Each row of Z is roughly a mix of the hidden directions of one of a few groups.
Z:
[[-13  -9 -34 -37  21 -24  24  -9  45   4  -2]
 [  2  32  39  16 -37 -12 -28  25 -26  -6  -4]
 [-25  16   2   3 -24 -36 -12 -29 -28  -1  44]
 [-57 -14 -26  14  11  17  -5 -38   8 -13  -7]
 [-23 -31 -24  -3  35   5   3 -32  30 -18  31]
 [ 23 -25 -38   2  29  31  18   1  34  26  -1]
 [-34  14 -11  17  14  20 -40 -25 -17 -39  -9]
 [ -1 -14 -17 -23  25 -15 -15 -23  32 -52  10]
 [ 13  19  -6   1 -10 -55 -34   2  -2 -34 -23]
 [ 22   6  19 -56  16  20 -18  -2 -22  26  18]
 [ -6 -19  13 -35  47   6 -21   3  30  -4  33]
 [ 12  33  -8  -8 -36 -54 -10   0   0  20  20]
 [-20 -21 -26  -8  23  58  19   4  -4  -6 -23]
 [-24   2 -54  14  24  11  -9 -12  38  -9  17]
 [  4   9  -2  60  -2  12 -31 -27  18  -7 -25]
 [ 40  12  38 -27 -21 -29  -1  25 -11  22   7]
 [ -3  33  31 -16 -21 -19 -18  11 -53  -9  -1]
 [-37 -19  17  43 -10   3 -13 -20  28 -25 -25]
 [ 35 -18 -32  21   0  41  18 -15  11  28 -18]
 [-23 -25 -10  15  21  58  21  -3   3  27  -6]
 [-43  -5  -5 -34  20 -33  19  -2 -24 -12  29]
 [ -6 -12 -40 -15  25  -2  -9 -39  32 -32  15]
 [ 15  -1  21 -16 -25 -48  24  20   0  33  24]
 [-22  12  26  22 -18 -39 -19 -30 -26  -3  30]
 [ 14 -25 -34 -39  27  22  22  -5  29  19   5]
 [ -9  -5  64  -8 -14 -27 -12  -7 -27 -10  15]
 [ -8   8  57   7 -25 -32  10  15  -3  29 -16]
 [ 18 -28 -22  12  16  47  19  -3  42   5 -13]
 [  0  23  27   9 -10 -45 -40   2 -27 -24 -11]
 [-33  24  21   0 -22 -40 -18 -15 -32 -23  13]
 [-33  -8 -33  38 -16 -26  13 -23  34   3  -1]
 [-55  -3   8   1  11 -10 -20 -26 -18 -24  34]
 [-13 -23  27  38 -13 -13  29   4 -14  26  39]
 [-39   7  32  13 -19 -27 -10  -1 -43  15  20]
 [-10   9  33  31  11  24  -6  42  26  34  -1]
 [  1 -24  -2  -4 -11  49  26 -17 -27  40  -7]
 [ 15  14  37  39 -26  12  -9  22 -20   5 -36]
 [-32 -41  35   8  -3  14  29  19  12  22  19]
 [  8  36 -39 -26 -19 -46 -12  -5 -17   1  -7]
 [ -8  21   9  -9  24 -10 -28  41  10 -51  -2]
 [ -1   8   3 -55  11 -42  18  33  -6   5   5]
 [-20 -16 -29 -17  37  -7 -16 -30  33 -21  25]
 [  9  -8  11   1   2  13 -11  14 -37  66   5]
 [-46   9  -1 -14   9 -25  -9 -15 -39 -21  34]
 [ 11 -23  10   7  14  63   6  10 -21  -1 -31]
 [-45   0  -1  26 -10  -6 -16 -41 -22 -19  30]
 [-60 -31  16   2  17  -8  15 -15  -4 -28   6]
 [-44  -3  31   1 -14 -30 -12  -9 -33 -27  21]
 [ 56  -5 -14   1 -10  25  17   6  29  30 -17]
 [-16 -12 -52  25 -11  12  14 -32  33  -5 -11]
 [  2   1  68 -17  -7   4  -5  27 -18 -21   1]
 [-52  -7  12 -15  23 -20   6  -1 -35 -21  28]
 [-57   2 -16  22   1  12 -21 -17 -18 -32  15]
 [-48 -22  -3 -14   9   9  13 -30  24  39  11]
 [  3  -6  18 -56   9 -19 -29   4 -31 -23  15]
 [ -3   9  31 -56  14 -25   1  14 -12   1  35]
 [ 42  -2 -14  -8  25  -2  13  27  50  19   0]
 [ -1  -9  -7  64 -22  30  -9 -10  24   5 -10]
 [ 36  -5 -19  20   0  36  17  13  34  11 -36]
 [-20   0  12  56 -24  30  12  -7  -7 -25 -22]
 [ -1  28  37  -9  -2 -54  -5  29 -15 -15   8]
 [  6   2   5 -32  -2 -56  19 -32  -4  16  25]
 [-43 -38   0  21  13  35  19 -22  -4 -18  10]
 [-32   2  31 -30  -5 -51  -6 -14 -14 -19  12]
 [-47  -3  -4  -4 -15 -23 -18 -32 -34 -22  22]
 [  8  19  36 -48  11 -11 -26   0 -33 -10  20]
 [ 36   5  18 -40 -21 -30  16  31   9  25   0]
 [-10 -28 -22 -20  29  22  23 -15  32  36  18]
 [  1  -8 -42 -40  17 -28  30 -15   0 -29   4]
 [ 27 -13  -3   7   1  35  15   9  32  49 -23]
 [-33  12  29  37 -35   0  -1  -9 -39  13   0]
 [ -3 -40  35  24 -10   0  41   2   1  25  26]
 [ -1 -39 -19  -6   8  54  33 -20  10   2   6]
 [ 11  -9  10  60  -1  34   3  -3 -22  20  24]
 [ 55  10  -7 -20   6   7   3  38   9  21 -28]
 [ -6  -6  15   2 -32 -58  20 -11  14  23  23]
 [ 22 -10  -7 -22 -21 -27  27 -29  -7  42  28]
 [-28  14  27   0 -21 -50  17   0 -35 -17  -2]
 [  8  -8 -57 -24   0  27  28  -9  19  22   1]
 [ -9 -24   0  51  14  38  13 -15  23  24   0]
 [  5  14 -47 -33  16 -31 -13 -28  15 -18  14]
 [ -4  28  -1 -33 -23 -48 -11  -7 -24   5  32]
 [ 47   7  24   1 -14  18  11  38 -23   2 -32]
 [ 33  25   3  48 -21   7  -6  32   7   5 -29]
 [-32  -8 -15  29  -3  33  25 -22   3 -46   6]
 [ -5   3  50  20  23   4  -8  21 -45   8  20]
 [ 24 -13 -34  22   2  33  16 -11  42  14 -25]
 [-37 -16 -38  19  40  30  16  -3   3 -16  -5]
 [-34 -27 -21  42 -21  -4  14 -17  27  26  -5]
 [ 24  -9 -25  28  -9  37  27  21  14  22 -33]
 [ -9   1  31  14 -44 -14 -21 -37 -19  -4  30]
 [ 42 -10 -34 -24  13  10   4  -3  47  16  -9]
 [-36   5  21 -23  -3 -35  -2  -7 -38 -12  37]
 [  3  37   8 -18 -14 -54 -28  -1 -24  17   4]
 [-42   1  33  35 -14  24 -14  -3 -31  -5 -19]
 [-35 -24 -33   7  34  17  26 -21  30  10   3]
 [ 14  11 -11  61 -15  21  18  16 -12   6 -29]
 [  8   4  56   2 -16 -17  20  29 -12  37  -3]
 [  5 -21  -8  32 -12  45  19   6   9  45 -19]
 [-24 -30 -24 -11  13  33  34 -29   2  31   5]
 [-17  11 -30  17  -3 -43  16 -23  -8  22  41]
 [ -9  17  20  17  -1 -56 -16  -3 -10 -44   7]
 [ 36   1  30 -28  14  -8  10  44  25  25   4]
 [ 65   2 -32  -5   1  -2   6   8  15 -16 -26]
 [  4  -6  15  50 -23  27  -5   9 -20  32 -30]
 [ 30  30 -26  14  -1 -30 -32  -8  -4  38 -19]
 [ -2  37  28  -9 -29 -43  -4  36 -15  -5   7]
 [ 37   9 -31 -26 -16 -25  20 -17  29  31   0]
 [ 35 -12 -18 -29  24  -4  -3   3  57   8  -9]
 [-41 -27  46  34   5   7  -4  -9 -11 -13  19]
 [ 49  12   5  38  -3  27 -13  31   4  -2 -23]
 [ 24   9 -36  27  14  -8 -10   3  15 -50 -26]
 [-59  -1 -14  -8   0 -25  -5 -31  -8 -28  18]]

Here is one row of each group, with its name. Which group are the others in?
[-37 -18 -40   4   9  11  17 -41  17  -5  27]	P
[ -9 -46  14  34  19  31  38  -6  10   9   2]	T
[ -9  27 -23  26 -42 -37 -11 -24  -8 -20 -13]	J

[ 25   2   0 -38 -35  29  -4   1 -34  32  15]	J
[ 33   0 -18 -37 -10 -30 -26 -34   8  -9  28]	J
[-30 -37   2  29 -17  27  17 -11  17  41   2]	P
[  2   8  51  -3 -20  -7  18  31 -43  15  -2]	J
[-31 -11 -41 -34  33  11   2 -10  26 -11  20]	J
[ 17  43 -30  -5  -5 -45 -25 -17   0 -18 -12]	P
[ 45 -16 -13 -32  33  11  30  25  14   0  -5]	J
[-24 -19  41 -40   4 -12  -3  10 -24  11  36]	P
[ 12  44 -12 -36  -5 -46 -25  14  -3  -1  -7]	T
[ 38 -22  44   8  -3  10  27  28  -6  30   5]	T
[ 35   8 -23  28 -22   7   5   2  37  35 -27]	J
